The rows of X fall into 3 groups, and each row is roughly a mix of its group's hidden directions.
X, 77 rows:
[[  7 -21  18  10  -1  11   3 -33 -12  13  22   0]
 [ 30 -10   8  13  16  -3 -11 -22  12 -16  10 -18]
 [ -3  23 -37  -5   4 -13  16 -12  -7   8 -10 -15]
 [-14  27   6 -12  14  -5 -27  18 -18  -7   5  12]
 [ 22 -17  13  -8  -9  11  35   2   3  19 -12   3]
 [ 22   7  -8   0  -7  -5  32  21  24   8 -13  -2]
 [ 11  -6  26   3  11   7  -9  23   2 -22  13  26]
 [ 22  -5  -1  29  14   9   8  18  19 -14   3 -19]
 [ 11 -18  12  10 -20  20  29   8  13  18   9  -3]
 [ 35   1   1 -16 -15  -1   6   0  28 -14   2  15]
 [ 23 -20  16  15   1  -3   4 -30   8  15   4  18]
 [-16  -8  22  -4 -16   4  19  18  -4  32  -9   9]
 [-27  -3  15  10  21  -3 -27   2 -25  -7   5   0]
 [-16 -13  19  14  -1   5  16 -10 -19  22  24 -12]
 [-14  12  14 -12   3   7  -7  36 -14  -8   3  25]
 [-12  28 -16   2  17 -16 -26 -11 -12   5  -1 -14]
 [-28  26 -18   9  11  -4  -4  23 -15  11  -8  -3]
 [ 14   9   1   0  -3   4 -21  21  28 -18  -4 -25]
 [  2   0 -27  18  14   9 -22  -9   4 -25  -6 -19]
 [  0   3  -4 -20  -2  -3  19  24  -1   4 -35  17]
 [ -3  29   1 -13  15 -12 -36  -1 -12  -8   7  -1]
 [ 30 -24   9  12   4   2   5 -26  16 -10   7 -13]
 [-28   9  -2  -3   1 -10  19   0 -24  32  -5  -6]
 [-17  -4   4   4  11  -7 -38 -20 -13 -10   3  16]
 [-31   4  -2 -16   1  12 -17   7 -29 -13   5 -14]
 [-27  10  -7 -22   2   4 -16  22 -18 -15 -16  -3]
 [-21  -6  17  -7   6  -9 -42  -6  -8  -5 -12   2]
 [-25  -2  18  -1   1   2  -1  31 -12  16 -19  16]
 [ 17   1 -12   5  11  -2 -20 -25   6 -30  16 -11]
 [-18  -1  23   1   5   2   3  34 -13  10  -8  23]
 [  2  -7  16  -3   4   5 -46  -4   7 -19  -6  -6]
 [-31   4  -3 -15 -15   3  11  17 -17  16  -9  23]
 [-23  12 -14 -12   0 -19  -9 -22 -15  18 -13 -17]
 [-20  12  -9  23  30 -11  -8  -3 -24   8   0  -8]
 [-19   9 -17  10   2  -4  27 -11 -22  12  26   1]
 [ -9 -10  19  -1 -19   7  26  13  -1  33  -2   4]
 [  3  32 -16   8  14  -4 -21  21   7  -8   0 -19]
 [-13 -22  38  12  -2  12  -2   9  -9  10  16   5]
 [ 12 -36   9  15  -2   4  25 -24   5   3   1  -2]
 [-20  17 -32   9  19  -6  -6   0 -17  -3 -14 -14]
 [ 23  -4  13   1  -1   2 -28   8  30 -14 -12 -10]
 [  7  -2  20 -12  14 -11 -26 -29 -16  -9  13   8]
 [-25 -17  -5  12  -6   5  32   5 -14  20 -10  11]
 [ 18  11  -5 -12  13 -12 -25  -6   8 -34   2  12]
 [  9   9  23 -23   0 -14   1  18   1  -4   1  34]
 [-14 -10   8  26  22  10 -15  -3 -20 -13  21 -10]
 [  9 -30   9  18  10  -3  13 -34  -5   3   4  -5]
 [ -7 -16  -8   3 -24  13  35  16  11  12 -11   5]
 [ 18  -7 -10   2  -8   1  -1 -37  12  -6  18 -23]
 [ -8  14 -17 -15  -4  -3  30  29  -4   4 -19   4]
 [ 11  12 -16  13  -6  -3  37   8  13  11  17 -14]
 [-14 -30   8  13   2   2  27 -15 -17  14  -2  12]
 [-19   8  19 -18  -3 -17  14   4 -19  28   1  13]
 [-13   4   1  -9   8  -8 -41   5  -1 -19 -18  12]
 [ 14   5  -9  -2  -8   1  43  18  11  13  -6  -6]
 [ 14 -14  12   9   7 -13 -14 -23   9   6 -12  33]
 [ 29   6  -5   3   5  -6 -19 -20  21 -12   6 -25]
 [ -3  21 -26  22   7 -26   8  -5  12   3  12  14]
 [-10   5   4  -4  -1  13 -32   9  -1 -21  12 -31]
 [-30  25 -22  -2  -4  -3   0  20 -10  16 -12   1]
 [  6  17 -23   4  26  -7 -17  -1  -6 -32   2   2]
 [-26 -19  15  25   3  16  -2   2 -17  15   8 -15]
 [ -3 -19  20 -18  -9  29   8  -1 -22   4   3 -20]
 [-16  27 -17  -4  10 -17 -25 -15 -14  10  -3 -11]
 [ 20 -19  16   8  15  -6  -8 -35  -2  -9  11  -6]
 [ 10  12  19 -27  -4   3 -24  16   1 -19  10  17]
 [ 20 -13  19 -17 -25  -3   1 -22  21   7  10   1]
 [  5 -12  13   0 -22   7  33  -4   6  28  11  -4]
 [ 10 -10  -7  26  10  15   7 -14  -4 -13  29 -19]
 [ -7 -19  29   1 -20  12  15  15   4  26  -1   7]
 [-10  15  17  -9  19  -4 -24  14 -23 -11  10  18]
 [ 18 -22   3  33  17   4  16  -9   9  -5   4 -17]
 [ 32 -10  16   5  -3   2 -18   1  32  -6  -9  -6]
 [ -4  15  10 -22   0 -24  20 -13 -17  19  16   9]
 [-12   0  -2  14  12 -16 -29 -26  -6  -4   8  23]
 [-18  21 -20  -9  -4   4  12  29  -6  -9   5 -23]
 [-17   1 -11  -4   2  -5  33  -6 -26  17   0  20]]

Here is one row of each group, with its name. Which group are the others in?
[ 19  -1  -5  23  -2  -7  29 -16  13  17  21   2]	<80>
[ 13  20 -31   4  22  -6  -4  -3  -2 -29   3  -2]	<117>
[-14  20  -2 -20 -14   7  -5  37  -1  -2  -4  17]	<42>

[-18   2 -25   9   7   1 -27  -9  -2  -6 -24 -21]	<117>
[ 33  -2   5   8  -2  -8  -1   6  37   0 -15   4]	<80>
[ 17   1  27 -16   6   5 -19  14   1 -24  14  17]	<42>
[-21  -2   4  17   7   4  25   2 -25  23  16 -11]	<117>
[  4 -24  19   3   4   1  -4 -32 -14  12   0  24]	<80>
[ 28 -23  18 -11 -17  12  10  -2  21 -14   6   6]	<42>
